(in the rows, 128 means zero)
Y: rows in 4 groups, each row roughly a mix of its group's directions:
Y (167 x 11):
[[134 158 149 159  90 140 122 148 163  82 109]
 [161 169 115  75 137 155 139 123 151  99 138]
 [117  89 133 157 143 140 164 117 163 107  81]
 [115 130 151 115  94 110 133 189  99 147 156]
 [149 112 130  91 127  94 103 145 151 129 187]
 [130 146 103 132 105  73 173 112 139 159 115]
 [169 115 103 111 122 150 100 176 149  93 136]
 [135 157 102  95 110 101 103 151  86 127 166]
 [140 110 151 131 136 153  82 153 138  88 173]
 [150 115 150 116  80 142 133 152  82 116  89]
 [112 129 137  86 167 139 186 147 120 134 104]
 [114 143 138 163 125 163 140 118  98 131  65]
 [158 129 162 114 110 140 157 121 156 115  69]
 [132 125 138  74 154 152 179 146 130 128  99]
 [ 98 150  92 102 122 109 182  97 145 140 133]
 [112 100  84 105 151 153 126 149 147 171 100]
 [103 146  87 144  98  99 138 158 168 123  98]
 [149 108 150 131 147 159 103  73  87 138 137]
 [114  98  87 166 177 147 135 132 117 146 103]
 [110 173 165 147  93 150 139 158 108 118 157]
 [112 128  79 133  88 111 137 155 156 131  83]
 [124  99  68 108 150 137 138 128 148 157  90]
 [ 76 108 125 103 112 168 129 170 126 110 149]
 [ 94 123 126  97 169 143 165 179 119 122 129]
 [132 139 103 127 157 146 166 165 111 166 168]
 [142 173 164 175 140 113 165 120 145 116 141]
 [185 119 133 118 103 141 153 137 137 117  73]
 [115 137 105 161 116 108 137 163 140 110 191]
 [125 144 132 140 106  72 158  99 159 121  92]
 [105  97 157 192 126  93 122 143 124 138 120]
 [136 116 162 112 133 182  77 141 116 102 129]
 [ 98 128  90 126  86 102 141 174 142 148 105]
 [121 175 140 121  75 116 101 119 101 161 120]
 [145 118 183  76 141 150 105 150 123 112 133]
 [129 133 151 175 118 164 104 145  91 156 159]
 [152 119 171 136 122 125 117 174 118 136  72]
 [118 129  98 134 147 151 100 125 106 166 187]
 [140 146 119 109 125 178 131 171 152  91 159]
 [132 102 128 183 166 114 137  94 123 166 130]
 [100 146 104 141 134 104 176 112 152 101 171]
 [ 69 130 144  91 162 115 115 134 100 134 154]
 [162 113 133 116 104 184  97  99 120 156 114]
 [163 112 155 145 103 157 159 148 132 122  76]
 [131  87 110  71 137 136 134  90 107 150 109]
 [103  78 144 141 127 112 139 117  66 136 113]
 [139 138 135 105  82 133  86 181 127 104 133]
 [136 132 120 125  68 149 128 127 179 115  93]
 [ 96 186 155 123 114 109 160  99 142 127 109]
 [121  97 120 148 134 104  78 152 177 148 141]
 [ 92  97 170 122 144 141  91 122 113 127  84]
 [135  90 113 141 114 129 128 110 155  83  74]
 [165 153 109 146 147 121  70 148  99 126 107]
 [161 133  71  92 145 145 164 147 129 142 139]
 [141  75 130  88 129 129 111 158  97  90 124]
 [149 117 108 117 138  92 180 168 164 131 135]
 [119  84 134 158 135 128 148 109 158 100  77]
 [117 136 166 140 165 152 117 180 118 142 164]
 [122 140  99 169 130  88 181 107 135 147 114]
 [143 137 145  71 140  81 146 114 120 119 164]
 [131 150 159 145 104  92 149  89 124  87 157]
 [145 138 149  92 106  98 129 184 102 135 156]
 [121 109 159 162 149 115 177 133 156 116  87]
 [159 133 112 132 129  94 198 134 156 135 133]
 [143  76  96 125 122 121  80 130 103 160 118]
 [ 61 129 121 142 154 101 112 114 136 112 163]
 [112 114 142 106 172 154 119  73 136 155 150]
 [ 77 134  91 143 127 140  97  95  95 153 128]
 [126  96 133  87 176 174 123 146 118 135 106]
 [160 137 104 129  93  91 116 176  94 143 127]
 [ 96 144 114 142 179 103 137 120 157 142 173]
 [113 136 183 143 154 126 139  98 105  96 165]
 [131 124 140 114  97 128  84  83 154  96  94]
 [131 102 106 161 185 127 155 161 121 140 153]
 [102 125 138 120 165 140 162 190 120 112 147]
 [135 113 161 154 124 152 158 124 169 113  76]
 [144 105 106 144 133 158 102  71 104 135  93]
 [107 112 103 133 165 153 128 175 140 178 131]
 [127 162 137 133 162 118 126 132 127 177 184]
 [108 145 139 178 146  98 170 102 157 145 130]
 [161 125 156  74 101  98 101 131 151 127 150]
 [150 126 154  97 109 147  79 129  91 165 115]
 [112 142 162 125 105 105 157 183 129 123 168]
 [142  99 126 123 128 171  92  73 129 156 120]
 [173 126 153 128  95 142 150 143 140 113  72]
 [ 98 124  94 169 149 122 168 130 139 125  82]
 [ 70 105 111 109 114 154 148 166 138 109 147]
 [105 132 141 101 124 103 120 183 136 112 179]
 [124 113 143 166 114 120  74 171 150 144 150]
 [113  78 152 159 103 132 117 126  93 108  90]
 [117 146 178 121 105  97 154 136 120 104 176]
 [136 138 172 161 110 127 159 183 107 130 115]
 [ 89 150  82 109 127 149 157  94 120 130 162]
 [119 140  99 127 145 153 101 126 113 166 189]
 [111  79 118 162 147 125 105 110 110 179 133]
 [136 137  80  73 148 141 150 101 157 123 127]
 [139 151 117 123  95  95 162  87 130 159  92]
 [179 131 121 101  98 132 158 154 125 110  83]
 [ 86 132 105 143 106 106  96 161 141 107 172]
 [160 156 104 165 121 121  83 167 116 125 104]
 [105  85  88 100  94 129 130 159 112 110 102]
 [125 171 141 157 178  96 101 126 120 105 148]
 [114 142 155 158 170 137 134  77 143  93 141]
 [122 113 124  99 135 126  84  89 114 159  80]
 [ 63 124 118 139 146  91 118 116 138  92 145]
 [ 83 153 147 108 105 104 127 130 101 151  80]
 [136 124 113 105 163 148 153 161 191 133 128]
 [164  75 110 141 169 161 106 130 113 133 130]
 [107  92  72 147 135 122 166 135 145 143 157]
 [123 131  76 107 134 116 165  75 145 146 131]
 [106 109 121 142 154  76 171  96 153 131 113]
 [139 118 169 128  85 141 133 153  78 125  96]
 [105 124 121 158 137 117 138 193 102 156 102]
 [106 133 113  85 136 100 159 120 175  96 107]
 [119 100  95  61 143 153 127 106 111 130 121]
 [105 113 148  96  87 103 133  98  85 147 150]
 [120 103 105  97 166 169 111 152 137 154  94]
 [103 103 162 146  94 116  98 112 113  91  92]
 [ 85 118 126 122 145  97 167 133 181 107 136]
 [111 129 169 118 152 102 156 191 123 120 129]
 [143 103 161 108 140 152  77 151 105 145  93]
 [100  91 164 155 102 117 108 121  94 104  97]
 [110 134 165 106 130  75 160 124 127 100  92]
 [159 110 103  99 158 101 150 108 154  96  94]
 [ 93 158 119  81  99 110 147 143 165 104 133]
 [134 114  82 106  94 126 126  85 157 155  99]
 [100 124 139 102 170 139 172 176 115 128 115]
 [149 113 165 129 152 162 104 161 123  96 169]
 [114 146 158 151 169 124 136  80 137  86 144]
 [139 111 159  95  92 130 115  82  84 133 139]
 [119 105 101 104 131 126 114  77 164  94  97]
 [ 89 158 140 115 102 106 137 128  93 162  86]
 [192 127 144 143 107 124 161 143 161 111 110]
 [124 117  97  98 165 135 106 144 133 190 134]
 [178 124 149 113 125 107 173 166 160 119 123]
 [145 127 170 121 129 154 101 161 125  93 176]
 [117  82 137 143 124 147 140 137  58 125 126]
 [ 81 106 145 137 105  96  95 166 154 135 144]
 [156 127 101 184 115 145 138  87 145 119  98]
 [102 131 104 117 157 133  95 153 138 191 136]
 [107 157 110  94 130  97 110  93 179 123 112]
 [172 120 154 161 110 158 153 165 120 144 100]
 [116 163 127 119 117 141 125 165 189 106 157]
 [113 138 148 158 173 142 134  76 146  93 132]
 [104 110  94 114 145 156  93 146 128 176  96]
 [140 134 182 123 120 117 153 150 100  79 152]
 [137 117 152 125  98 110  97  92 146  93  80]
 [ 99  73 119 148 146 147 153 155 115 122 168]
 [136  99  77 101 105 133 145 151 144 171 108]
 [107  76  86 127 167 148 152 133 153 123 140]
 [147 121 100 143 124 148 116  61 126 149  92]
 [139 170 139 157 145 114 182 117 163 108 139]
 [ 82 143 154 137 105 154 112 173 145 124 163]
 [131 105 125 118 107 129 141 114 155  80  68]
 [129 148 114 121 119 127 102 156  78 155 180]
 [141 175 119 121 132 141 123 143 192 121 160]
 [154 111 135 110 124 154  88 125 104 165  77]
 [127 158 115 177 175  94 130 151 121 102 134]
 [122 115 161 158 101 119  97 106 155  90  88]
 [119 140 147 146  90 167  76 141 119  94 136]
 [119 150  89  73 133 147 140 123 177 116 131]
 [148 115  90 144 135 140  95  78 107 138  89]
 [ 98 142  98 146 139 109  79 121 135 124 182]
 [142 148 147 176 148 108 116 142  80 125 166]
 [135  97 129  59 126 133 135  86 116 124 109]
 [158 131  87 154 129 176 115 152 135 153 162]
 [128 109 111 153 147 164  89 103 125 169 165]
 [144 149 135 116  83 159  86 169 103 122 137]]
which group is each row in? (one row of each group first):
[164 200 143 147 119 119 144 113 146 128 138] -> <54>
[131  96 162 140  98 154 146 134 115 110  70] -> <79>
[149 129 171  75 110 114  94 141 129 125 162] -> <36>
[132 132  97 129 104  88 158  75 150 104 114] -> <12>

[ 96 153 135 184  97 114 109 149 113 110 157] -> <36>
[125 119  78  63 141 147 124 110 149 134 124] -> <54>
[163 128 127 146 115 139 103 105  68 162 110] -> <54>
[118 113 135 119 113 101 127  91  68 155  96] -> <54>
[168 126  86 119 184 128 114 133 139 162 132] -> <12>
[110 145 143 118 100 160 147 178 119  86 155] -> <54>
[164 149  80 177 123  98 116 145 122 124 111] -> <12>
[166 138  82  91 149 132 170 147 129 147 139] -> <79>
[187 138 151 140 161 125 134 118 138  89  95] -> <54>
[126  99 184 154 120 123 156 133 108 128  82] -> <79>
[ 92 142  99 126 146  80 146 174 135 149 141] -> <12>
[127 169 128 171 118  97 139 170 156 101 142] -> <12>
